Rows are one point carried round by a steady rotation, each followed by how many ticks it has turned.
The counts run from 0 to 625.
[-13  -2   7   7   1   0   1 -12  -5  14 -19   6  -2   1  17 -16   3 -14
  10  -3   2  -6   4  -3   1  -4  -7   8   2   3  -3   6   5  13   1 -13
  11   1  -4  18   2] => 72
[-11   5  -3   9  -7  -9 -15 -14  -3 -13 -11   5  -4   7  14   1  17   0
   2   9   2  11 -15  -4   6  -4  18   3   3   1  -4   9  19  11  -3  -9
 -10  -6  -3   3  10] => 79
[ -7 -14  10   3  -1   8  12 -18  -3  10  10   5  -3   1  -5 -16  -3   2
  -7  -1   2 -12  -8   8  -6   6  -5   5  -5  -2  -4  -4 -14   5   3  -9
  10  -1  13   7 -19] => 335
[-17   9   3   1 -13 -17  -6  -9  -4   6  -7  -1  -3  -9  14   8  -6  -5
   9  22 -10 -12   2  -7  -6  -5   0 -16   7   6 -10  -7  -2  -4   0  -2
   5 -12  -5   0   1] => 264
[ -8   1  10  18  -3 -13  -6 -15  -3   8  -6  -8  17 -10  12   0   9   5
   5   1   6  -9   7  -3  -1  -4 -16  -6  -1   5  -5  -8  16   1   9 -14
  -4  -2   2  10  -3] => 577
[ 10  -7  -5  13 -14 -11  -3 -13  -8 -13  -5  14  -6  -8   3  -5  -6  -8
  -1 -18  16   5   3  -2  -4   5   5 -12   4   2 -20   7   2  -4   6   6
  -9 -18  -2   8  -1] => 419
[ 13  -8   9   0 -10   3   8   7 -13 -14   9  -1  -4 -13   2   4  -8   8
   1   6   1  -2   7   4 -11  -4 -19 -17  -9   7 -12   2 -11   7  -2   5
  -8  -6   1  -9 -10] => 525
[  6  -3  -7   4 -11 -12  -3  -9 -11 -16  -2   9  -6  -8   3  -4 -15  -4
 -12 -13  12   0   1  -4  -2  -2  -1  -4  11   1 -21   5   3  -2  13   5
  -9  -8   2   6  -6] => 420
[ -2  -6   8  -4  -3   1  -8 -19  -5  -3   1  -2  13 -17  -2  -1  -9   1
 -19 -14   9  -5  -6   5  16  -4  -3  -2  -8   7   3  -8  -3  -2  10 -17
   3  14  -8   1  -8] => 347
[ -8   1  -3  23   5  -4  -6  -9   0  -5   7 -21   3   6  11   7   6   0
   5   0  -3   9  -5   2   4   7  -1  18  -3  -8   9   7  14   2   5 -13
 -11  15  -3   4   6] => 589
[ -1  -4   5  16   1  15 -20   1  11   2  -3 -11   5   8   8  -3   2  -8
   0   2 -11   3 -12  -1   7  12  11  -1  -7  -1  16 -11  -9  -2  -2 -13
   2   7  -7   6  10] => 47
[ -9   1   5 -18  -2   9   7  -7  -8  -8 -19  11  -2  -6  -4 -10   4   1
   6  -5  11   8  -2   4   0  -9   4 -12   0  10 -10   5   2  14   1  -2
   1 -16  -2  18  -7] => 110
[ -6  -9   7 -17   3  20   3  13   7 -18   3  -3  -5   8 -13  -1   7  11
  -2  -6  -6  -1 -16   9  -1   2  -6  -1 -12   9  -1  -1  -3  13  -4 -10
 -10  10   2  -3  -9] => 322
[ -8  -2   0  13   5   9 -19  -2   6   0  -4 -16   4   9   7  -4  -4  -4
  -6   3 -14   1 -20  -4  13  14   4   8   0   0  14  -6  -9   2   4 -10
   3  17  -3   1   4] => 46
[-13   5  20   9   7   1  -1  -7 -19  -5  -3 -17   0   6  -6  -4  -1  -1
  -5   1  -7   4   5  -9  -7  -9   1 -15  -7   3  -3   0   5  -1  22   1
  -6  -7  -4  13   4] => 4
[  3  -6 -11  21   7   1  11 -20  -5  -4  -4   4  11 -13  -3   8   7   3
   6 -10  10   8  -6  16   7  11   2  15   2   5   7  -2   8  -9  -4  -4
   1   4   2  20   3] => 379
[ 11  -4  11  12  -6  -4   0   5  -7  -1  10 -15  -1  -6  10  15   7  -8
   5   8   4   7  -5  -8  -5 -16  -1 -11 -10  -7   1  10 -14   7  -1  -7
 -10  -8   2 -21  -8] => 522
[ -2   2  13  -2   2   4  -9  -1   2   2  -7 -12  14 -17   2   6   5  -4
  -7 -14   1  -3 -17   3   3  -5  10   3  -1   1   6 -14  -6  -2   1 -26
  11   1 -15   3  -2] => 349
[  8  -4  -6   7  12   3   4   2   8  -7 -10   0   8  -6  -2   7 -14   7
  16  12  17  12   9  -3   9   0   1 -14   6   6   2   1  -5   2  11   0
 -10  -5  24   7  -7] => 447
[  3  -2  16   3   5   7   0   8  12   2   8  -8  -5   9   8   1  -2 -16
  21  -7   6  -2  11  -2  -8   6   3 -19   1  11  -7  -7   2  -8  10 -13
  -1   6  -1  -6   8] => 245
[ -3   0  -2  -7   1  -5   2   2  12 -13  16  -5 -11   9  14   6  -6 -12
   8  -2  -2  -4   5  -3 -17  12  -3  -5  14   7 -11   2  -1 -10   5 -14
   1  12   4 -17   4] => 247
[ -3  -6   0  -1   4  12   2   6   1  -9 -15  -2   3  -9 -14   3  14   7
   5 -13  10   5 -27   5  12  -4  16   1   5   8  -2   9   5   6  -1  -8
  -4   3   4   5  -9] => 114
[ -2  -8  -2 -13  -4  -8 -18   4   5  -4   6 -10  -3   6   1   1  -3  -3
   1  -3   5  -1   8 -15  13   6  -9 -20   0   9  -7  -3   2   0  17  -6
  -9  18   3 -13   3] => 241
[-10  -5   0 -13   5   2  -6   2 -10 -18   2 -14  -6  11 -12   6   7  -1
 -16  -4 -19  -1 -13  -8   3   0  -6 -17  -6   6   3   1  -3  -4  10   1
  -6   6  -7  -3   2] => 7
[ -2   5 -20   2  -9 -14 -10 -20 -14  -4  -3   0   4 -13  12   6   3 -13
  -8 -14   3  10   1   2   5   9  -2  13   4  -4  -2  -2   0   2  -5  -5
   5   1 -16  10   8] => 382
[ -4 -13   3  -7  -6  10   7 -12  -6   6  12  11  -7   1   1 -19  -1   2
  -5  -5   2  -9 -10  10 -10  16 -10   2  -7  -3  -7  -7 -17   9  -6  -5
  11  -2   7   2 -15] => 334
[ -2  -1  -1  -4   6   2   6   2 -16  -3 -19  -4   0 -14   1  -4   0  11
   4   1   3  -3 -18  -4  -1 -10  -4  -2   8   2 -12   5  -1  14  -1 -10
   2 -20   7  14 -16] => 108
[ -4  -2  -2  -9   9   3  -5   6 -12  -7   8  -9 -10  14  -5   4  10 -13
  -3  11 -11  15  -4  -9   2  -7   6  -8 -11  -7   7   6 -20  10  -3  -1
   3  -1  -3 -14   9] => 517
[ -7  -2 -12  -2  -3   9   1   1  -4  -8  -9  20   8 -13 -10  -3   0   0
  -7  -1   6  13  14   7  15   9  -2   9   2  16   5  -5 -13   5  -8   2
   8  10   0  10  -8] => 149
[  7 -17 -18   1   7   0  -8  11  -3  -3   7   0  -9  20 -17  -4  14 -11
  -2  -7  -8   9   2 -10   7  14   0   0 -10  -4  -4  -5  -6   1   3   7
  -8   3   6  -6   9] => 204
[ -4  -2   2   8  -4 -16  -6  -7 -22 -13   1  -8  -5   2  -4  -6  10   1
 -16  -3 -13  -6  -6 -15 -11   5 -10  -3   1   3 -17   0   3 -11   8   0
  -3  -8  -1  -5   2] => 1
[-20   8   4   8   8  -2  -2  -7  -2  -8  -5 -21   6  -2   5   2   2   7
   2  -6  -7  -6 -10  -3  -2  13   5   7  16   8   5   3   6 -13  10 -17
   5  10   1   3   0] => 40
[-11   4  -3 -11 -13   7  -3  -1  10 -10  16 -13  -3   2   1   4  16   5
  16  -5   6   6  -8   8  -5   5   4   5  -4  -8   4  10  -4  12 -12 -14
  -7   2  -1 -20  -1] => 326
[  2  -9 -17   3  10 -12  15  -1  -4  -4  -1  19  -4   2   2  16   4 -16
 -21   6  -8   0   2  -3  -6 -12  -3   7   4  -2  -1   0 -14  -1  -4  -2
   2  -3   7   1 -10] => 180
[-11  -9  17  -1  -9  -2  -8 -12 -12   4  12   6   0   7  -4 -20   9  -8
 -16  -9   1  -1  11 -11  -2  10  -7  -6  -7   6 -13  -7  -6   1   9  -8
   8   8  -3 -11  -3] => 543
[ 14 -11  15  16   2   1   7   2  -4   0   8  -9   3  -3   2  11   2  -5
   2  11   3   8  -3  -3   2 -16  -4  -8 -14  -7   3  10 -15   5   5  -4
  -9  -1   8 -19 -10] => 521
[  3   4  -6  -7   4  -1  -7 -15   2   0   9  -8   9 -11  -3   4 -14   1
   7  12  15  17   4   3   5  -2  11  -7  -6 -19   0 -12 -11  11   7  -5
  -9 -13   6  -1  -2] => 134
[  4 -10   4   9  -6  14   3  -6  -4   0  14 -12   2  -8  -4 -11  -5  16
  12  -3   9  -2  -4  13  -2  17 -12  12 -10  -4  -3   5  -8  10  -4  -5
  -3   9   8  -5 -11] => 329
[ -5  -7 -19  -3  17   1  12  -6  -7  -3  -7   1  -5   6  -1  -4  -9   1
   7  -5   3   5   9  -1   2   1 -14  16   3  -7  -1  14  -4  10   5   3
  -7   1  16  12 -12] => 409
[-17   3   8 -13  -7   6   9  12  -8   5  -1 -10  -7  -6  -5   8   8  -4
  11  -4   0  -2  -2  -3 -13 -10 -10 -20   0  10  -5   1 -15  11  -3   1
   4 -11  -5   2 -11] => 529
[  8 -12 -12 -10  10   2  -6  16   7  -4  -5   2  -9   7  -6  -8 -15  -5
  -7  -3  -9 -10   4 -12  -2   7  -1   4   1  -8  -7 -15 -23  -2   4 -11
   0  -7   8  -7  -4] => 439
[ -3  -1  -8 -10   8   1   4  -3  12  -3  11  11  -1   7 -17  11  11  -8
   5  -2   6  12  11  13   2   4  15  -5  -8   2  -4 -19  12  -5   3   1
 -10   5  -2   6  13] => 166
[-16  11   2   5   0 -12   4  13  -3  -3  -2  -4  -5   0 -10  10   6 -10
  10 -17   0   1  24  -7 -10 -10   4  16   0   0 -11   5  10  -3   7   0
  -7  -3  -3  -4   4] => 196
